Rows are one point carried round by a steady rotation, each followed by how many ticks it has turned.
The counts run from 0 to 634.
[153 136 117  92 128  70 130 127 124 129 111  80 151 130 139 184 154 101
 102 168 124 181 118 133 113 126 165 173 107 127 111 132 115 119 112 154
  97 119 149 155 142 131 133  74 170] | 347
[126 108 114 107  87  81  98 117 122 147  83 120 137 131 136 105 123 103
 159 139 113 154 151 151 144 138 144 161 151 142 118 103  61 134 126 193
 119  94 172 128  98 145 141  91 135] | 429
[126 145 119 140 108 107 135  96 137 153 100 149 110 120 128 132 123 169
 151 115 147 143 148 142 176 121 118 114 171 131 135  69 108 137 167 113
 215  84 161 130 109 119 122  86 117] | 66
[ 93  87 135 141 121 157 119 150 104 144 167 114 130  94 115 117 106 128
 122 153 115 127 143 104  94 114 147 144 113 126 158 161 190 123  98 148
  65 147  91 123 165 165 105 159 116] | 632
[102  86 144 151 115 183  85 177 121 132 157 103 132  89 151 110 123 156
 154 113 120  98 176  72  97 133 113 159 126 159 134 126 158 143 120 144
  90 141 103 138 161 146 124 130 118] | 78
[123 146  80 138 125 142 162 118 143 102 123 141 144 119  63 154 117  98
 101 143 147 147  80 156 152 102 149  81 124 131 111 133  96  98 129  94
 139 121 140 154 145 178 171 106 146] | 82
[159 145 153 150 130 129 122 162 126 167 140 109 120 182 153 163 151 154
 106 104 185 127 150 131 121 150 113 166 129 141  96  89 127 143 121 123
 128 119 178 149 130  71 104  99 154] | 272
[ 97 105  80  80 110 122 130 126 138 137 107 131 117  87 112 160 150  80
 151 154 151 114 121 110 104  97 142 118 133 146 191 142  91 112 115 178
 181 147  99 132 131 145 161 127 120] | 38
[148 136  96 110 161  49 174 117 171 108 108 138 133  98 125 143 163 110
 144 134 116 144 113 132 137  88 179  99 114 142 184 138 127 109 136 117
 148 142  98 149 116 141 148 101 130] | 526
[130 121 136 149  91  94 118 127 121 179  98 165 111 147 131 118 112 159
 150 110 143 157 156 161 179 136 126 135 185 127 141  72  96 133 154 131
 161  96 173 124  95 130 122  84 136] | 436
[147 129 170 182 134 133 161 153 148 147 133 148 135 182 133  59 130 108
 138  63 141 119 139 123 152 131 103  82 117 115 109 144 125 133 120 130
 109 109 128 109  92  90 114 172 102] | 351
[121 152 144 124  94 150 117 122 123 178 115 143 107 134 138 125 147  86
 112  80 149 144 164  74 124 104 105 164 146 144 129  91  97 118 114 156
 162 126 138 106  92  84 113  94 171] | 383
[134  90  92 122 122  76  94 157 156 118 116 129 123 113 161 118 139 155
 189 140 125 111 158 138 128 150 148 163 146 172 163  85  84 139 134 162
 135 139 146 157 124 157 153  89 129] | 237
[171 167 130 126 146  95 139 130 149 126 143  94 126 166 163 154 165 149
 115 109 155 126 130 121 110 152 135 180  99 157  86  95 117 148 107 127
 126 118 174 153 122  67 111  94 158] | 398
[126 105 144 114 138 169 141 145 136 126 137 115 133 109 133 141 152 108
 106 142 126 111 113  54  91 104 103 137  86 125 162 186 166 123 110 150
 112 175  77 122 161 107 131 152 144] | 625
[123 132 130 137 123 180 173 119 152 122 139 158 124 156 101  82 148  90
 116  94 155  96  90  98 127 129  92  89  98 127 123 162 111 128 102 149
 157 134 123 105 116  84 130 192 107] | 543
[143  94  93 121 140  89 163 100 143 100 121 138 130 151 102 121 108 180
 137 179 134 107  74 186 158 163 129 100 111 110 140 148 125 152 139 129
 147 111 161 146 151 134 130 145  89] | 68
[130 136  99 103 112 107 152 139 132 158 127 153 118 118 101 176 135  91
  80 157 157 163 102 134 122  99 152 161 119 133 173 121 112  86 104 132
 122 175 129 131 132 139 137  90 195] | 466
[108 112 102 115 117 152 145 120 152 131 124 153 117 137 105 104 147  75
 149 111 167  86 109 123 106 128 125  97 115 148 157 144  84 126 104 182
 180 131 116 122 109 109 145 183  84] | 542
[118 125 133 147 124 163 169 141 147 154 157 172 114 169  97  87 133  89
 107  93 168 101 104 122 115 135 118 111 101 132 146 151 131 117  80 144
 118 148 122 103 110  87 110 187 115] | 173
[105  95 110 104  79 118  94 133 108 157 110 154 118 100 131 129 105 138
 140 159 111 150 143 122 133 127 123 190 149 139 174  96  95 118 132 166
 120 155 152 123 131 164 133  78 176] | 547
[117 100 174 146  99 152 131 121 120 138 108 129 141 156 137  45 122  97
 155  93  97 132 145 102 146 135  97 109 126 112  99 154 108 140 120 179
 104  88 131 103  98 110 126 170  87] | 218
[113  77 144 112 136 131 116 137 126 121 122  89 131  94 157 134 148 161
 156 166 105  99 139  77 107 129 109 131 113 119 172 178 179 162 138 164
 134 135  90 128 160 119 123 149  81] | 573
[111 119 130 132 117 176 161 109 147 126 133 169 121 138 104  66 131 101
 138  81 134  90 112  87 130 125  92  93 110 138 139 151 108 128 105 159
 167 128 113  95 103 101 131 183  97] | 40
[ 86 168 135 139  98 164 113 101 115 166 158 107 109 103 119 130 132 113
 122  81 146 139 172  81 100 103 141 162 141 163  93  82 151 127  99 138
 146  87 125 126 118 111  81 111 129] | 634
[119 100  82 141 107 129 137 129 134 115 156 177 131 151  77  89  78 147
 122 146 138 110  86 188 145 166 138 144 114 149 131 111  99 127  98 138
 100 134 168 135 135 168 132 147 133] | 127
[135 163 120 116 120  98 145  69 154 133 105 134 105 125 136 126 147 155
 150 100 124 126 134 117 158 119 127 127 141 151 117  77 100 148 144 120
 213  87 160 132  96  92 111  82 132] | 443
[118 112 111 108 107 102 152 149 139 153  96 153 124 118 112 129 145  40
 139 122 137 154 132 123 128  83 152 104 134 126 186 152  84  85 119 165
 131 153  87 115 104 155 159 128 131] | 593
[130 124 137 120 143 169 161 133 139 121 159 130 130 119 124 129 151 119
  86 133 131 102  94  65  94 108  99 129  74 127 149 178 170 122  99 132
 117 177  94 123 157  93 128 155 151] | 122
[164 168 127 133 123  97 165 132 150 161 112 152 120 181 127 141 154 100
 103  94 177 155 119 147 149 122 132 135 130 135 111  85  77 115 115 122
 147 117 170 132  94  86 132  92 172] | 140
[ 97 108 100 111 117 152 143 117 148 132 118 151 119 109 108 101 148  79
 160 109 150  97 124 102 111 107 128  97 129 144 179 149  87 113 116 184
 178 140  92 112 110 122 148 168  87] | 39
[162 128 196 173 134 138 154 150 129 137 126 131 145 190 146  90 127 151
  98  98 124 143 124 113 167 146  80 110 109  95  92 146 149 141 129 107
  86 111 157 120 120  88 107 132 138] | 352
[136  93 166 166 123 140 105 168 142 119 128 113 138 133 170  58 132 170
 185  92  99  98 169  86 135 156 102 132 125 144 116 126 134 170 139 148
 101 115 129 129 121 113 125 140  99] | 26
